Some points:
(30 72 17 -22 -19 -1 -30 -33 -27 -19 -21 -9 23 -5 -10 -28 -7 46
 -83 -22 -58 30 28 30 -10 10 -27 -41 31 13 8 7)
(24 24 -26 46 -6 -35 -24 36 67 31 -26 -5 -10 4 46 6 6 4
 -22 -18 -3 29 19 24 32 12 32 3 -13 9 38 47)
(14 36 -11 -20 45 -25 49 -14 -16 -39 -11 8 20 9 -25 -26 13 25
 -27 -60 -4 10 30 -35 -80 -34 41 11 5 -25 5 -52)
(-28 -7 6 -65 5 27 7 -24 -23 -3 44 -10 2 -15 -11 -22 14 -16
 -13 23 21 14 -8 -39 -28 -54 -82 -16 -28 -16 13 -69)
(21 31 -32 -24 22 27 14 21 66 -63 -61 -5 4 -5 15 -20 -31 38
 -31 -27 34 -23 35 15 7 -12 -12 -40 -30 7 0 -23)
(42 42 -6 -1 19 -29 30 -9 2 -18 -3 52 33 8 -43 -3 36 9
 -13 4 51 16 18 -22 -82 -17 -1 -14 -24 23 43 -13)
(47 -4 -22 19 -36 -70 -2 -9 32 -8 -8 -30 10 73 -4 5 -4 17
 41 -1 5 -6 -9 -20 62 27 35 7 13 13 -52 49)
(29 33 -18 -53 26 100 19 24 -13 1 13 -9 -20 -35 19 19 -27 -43
 -5 -7 28 9 50 -14 14 -13 -59 -14 -23 -22 17 -56)
(34 -23 51 -34 -20 -10 20 -63 -20 -46 12 -56 -16 33 -12 -67 -45 60
 -16 -40 -50 -35 -37 10 -1 14 35 18 67 -43 -61 5)
(23 7 -36 -40 13 0 45 47 79 -37 -41 -5 -19 38 15 5 -8 23
 -33 -17 1 -30 32 8 5 -13 16 -42 -42 15 -5 -32)
(2 -18 32 6 -17 -61 45 26 -18 31 -18 22 1 -11 -8 49 56 -1
 19 48 23 -11 -19 0 -32 -11 47 14 -9 44 7 60)
(-39 -22 -24 36 19 4 -42 -3 10 71 52 52 60 -54 7 43 31 0
 -19 67 7 10 -25 5 -33 -39 -48 30 -19 43 21 -27)
(-27 4 -9 -36 -24 9 -27 11 40 -4 -6 -52 -64 22 33 9 -32 -40
 -1 28 4 -54 -8 10 28 -54 39 -23 -21 7 72 -19)
(-15 -2 -28 48 23 -48 6 -29 -6 18 12 35 61 -34 -15 7 17 2
 -32 -8 7 23 -16 -5 -49 -16 -18 36 43 28 -54 -3)
(2 -33 59 -29 -17 9 21 -32 28 -52 -26 -67 -24 -5 -14 -7 -23 24
 -11 -3 -25 -42 -64 19 1 32 -14 24 5 -23 -28 -18)
(21 38 32 33 -24 23 23 18 -21 11 -8 20 11 -10 -1 -7 6 -46
 43 11 37 4 -8 -17 58 62 -40 23 -30 10 -69 23)
(-12 10 5 8 -26 -69 -16 -48 -2 4 65 42 33 27 -11 -18 29 0
 -15 18 17 35 23 -44 13 -34 -39 -1 8 16 -54 3)
(-21 -13 -4 -25 31 -37 8 7 -14 -20 23 -9 -24 1 -17 21 23 -21
 11 19 3 -25 23 -2 -77 -9 53 -6 -52 -21 48 -48)
(-29 -29 21 -65 -18 54 -39 -24 53 -15 1 -34 -26 -61 -28 41 14 -42
 -13 24 -4 -40 -60 57 19 -70 -58 6 -57 39 49 -17)
(-25 -45 -15 50 -1 10 23 58 40 54 -10 8 9 -12 5 6 9 1
 39 -5 35 22 -6 15 -9 60 39 15 29 17 -4 43)
(-10 -26 -34 22 21 33 60 36 -34 -45 4 -19 -23 69 24 -22 -37 2
 41 -21 -17 34 33 -20 -8 -8 57 -10 5 -90 28 -8)
(15 38 35 12 -23 -8 -39 -25 -71 -1 28 15 2 -41 -26 3 18 -24
 -17 30 -37 52 67 -30 14 14 -26 -10 -4 -17 49 22)
(6 -32 41 -23 -25 30 24 -45 -3 -61 -43 -61 -23 -14 16 -23 -31 43
 13 -28 -34 -20 -76 13 -5 13 -1 -10 39 -2 -41 -20)
(-1 20 -41 -8 56 11 28 17 57 -25 -61 -24 -26 35 0 -16 14 -8
 -30 -10 23 -31 36 -13 20 -42 5 -60 -48 0 -14 -13)
(31 7 28 5 -28 -47 8 -11 -56 18 -14 23 -4 -14 -16 39 38 7
 52 -4 -11 -29 6 -57 -17 48 1 29 1 -21 -13 50)
(14 11 4 43 -23 -67 -63 -24 -6 -6 29 5 37 53 2 -20 24 49
 -56 -10 -40 23 -25 10 32 -26 35 -5 77 -51 -34 11)
(-46 -75 -12 36 -25 -17 -15 -8 6 43 48 25 18 13 5 41 31 -59
 29 59 -3 -6 -37 -19 43 10 4 -2 -26 50 51 23)
(-34 -33 3 13 -52 -25 -49 -33 -5 17 35 5 2 41 -16 40 43 -28
 22 60 10 -8 -7 5 31 -30 25 36 0 44 -2 29)
(31 15 2 -28 11 35 44 48 -30 3 -50 0 -57 -30 -9 -16 -18 -14
 54 16 39 -1 20 -9 12 64 1 17 -21 -25 48 48)
(42 -1 29 3 -1 -82 -52 5 -9 -10 -55 -27 11 25 2 -1 20 54
 -20 -32 -42 24 23 28 -33 22 73 13 42 12 14 75)
(-1 17 -30 -20 24 56 -24 31 58 40 -55 16 8 -65 1 12 -6 -2
 -50 -3 31 3 -45 61 37 58 -52 -11 -3 70 -52 13)
(-35 -31 -37 54 22 28 -35 88 -7 94 7 30 -17 -42 41 33 -20 -63
 3 29 15 25 21 62 -27 8 -5 -23 -37 28 81 36)
(-5 19 24 -40 13 -7 2 -20 -61 -43 31 -7 -46 43 -35 13 -18 11
 29 13 -26 5 31 -26 -1 -21 -18 -2 -2 -58 72 -43)
(5 11 -10 15 -13 -14 -58 -55 18 17 25 -7 48 -20 34 -12 4 8
 -42 16 -49 42 -3 38 49 -27 -42 -13 37 14 -36 -6)
(-3 -38 69 -40 11 39 29 -43 -60 -32 -9 1 -38 4 -16 -4 -15 17
 51 -14 -6 -16 -27 -12 -18 23 -2 43 2 -7 -11 -46)
(-5 -31 -3 23 41 29 55 35 0 -21 53 -16 -12 39 -4 -10 -11 -2
 77 -9 43 -38 -5 -46 21 19 39 25 -13 -7 -41 12)
(-27 -6 -55 20 -17 47 -33 57 -29 70 11 63 6 -83 22 7 -10 -43
 -45 5 46 41 33 48 16 13 -39 -21 -36 42 52 -1)
(39 25 15 -33 -13 -27 -42 -45 -3 -81 9 -19 -28 66 8 -14 -16 -4
 -49 -5 -45 -8 18 -44 21 -86 17 -40 30 -45 23 -40)
(15 29 -56 65 -2 11 23 32 -8 45 11 45 26 17 -8 -30 -1 -1
 3 -37 -17 44 29 -16 -27 7 -22 11 45 -6 -65 4)
(-46 22 8 -10 -35 22 -36 -50 -70 33 52 14 45 -38 -6 11 -13 -14
 10 15 -31 40 -8 20 1 18 -42 7 32 -28 -24 9)
(11 -22 -38 22 -16 1 -8 -14 18 -42 28 -36 -31 70
 44 -45 -54 40 6 -46 -52 0 25 5 77 -60 51 -30
 41 -112 -10 -39)
(54 84 -15 20 -13 -6 -27 6 35 -1 -55 28 17 -4 -16 -30 -3 25
 -13 2 -7 1 25 -13 63 21 -2 -44 -32 15 -50 42)
Along one direction, these points spread out more than along any other. Take the direction at right angles to it along which they spread out most. Go by this last direction. For each point below, how far along it does it lie, from 0 to 99? 50 is the average, and the first point above lies past it. One standard deviation of the points above along it is 16.
(-7 -16 -8 13 -14 -11 -6 52 36 36 -36 -29 4 -13 19 13 -25 -8
 24 20 14 -41 -52 21 67 48 -6 19 -30 76 -17 58) 51
(17 8 20 -15 34 -13 56 -33 -15 -44 20 4 -3 27 -20 -16 36 22
 32 -37 6 -6 -3 -54 -60 -26 31 -3 -12 -16 -18 -47) 45
(-64 -42 13 -2 19 65 -14 18 -28 18 5 -52 -48 -42 0 40 -7 -18
 -26 -22 7 -29 -9 53 -48 -4 -10 5 1 -14 126 -15) 24
(48 15 48 15 -26 -25 -20 -36 -94 13 -11 3 -4 5 -3 7 5 26
 33 -14 -29 15 26 4 -39 79 10 -12 87 -58 2 29) 73
(14 -4 59 -28 -24 -9 -6 -17 -8 -9 -42 -41 20 9 -23 -19 -19 16
 -3 13 -33 -41 -43 2 37 43 -4 38 32 27 -25 28) 60
(-25 -22 -39 3 53 68 67 10 34 3 5 30 26 -14 18 0 -45 17
 -21 -40 48 17 -25 -20 -56 -5 15 -8 -20 -28 -68 -45) 36
(-45 -8 -7 55 8 -3 -15 5 14 59 61 54 38 21 36 -20 -16 -32
 42 -29 -9 36 14 5 38 -11 -14 0 46 -44 -24 -3) 66
(-40 -15 -5 -19 18 -7 33 6 30 -30 9 50 8 -23 -26 -10 37 -13
 25 26 29 -32 -35 -36 -68 -19 2 33 -17 33 -37 -17) 46
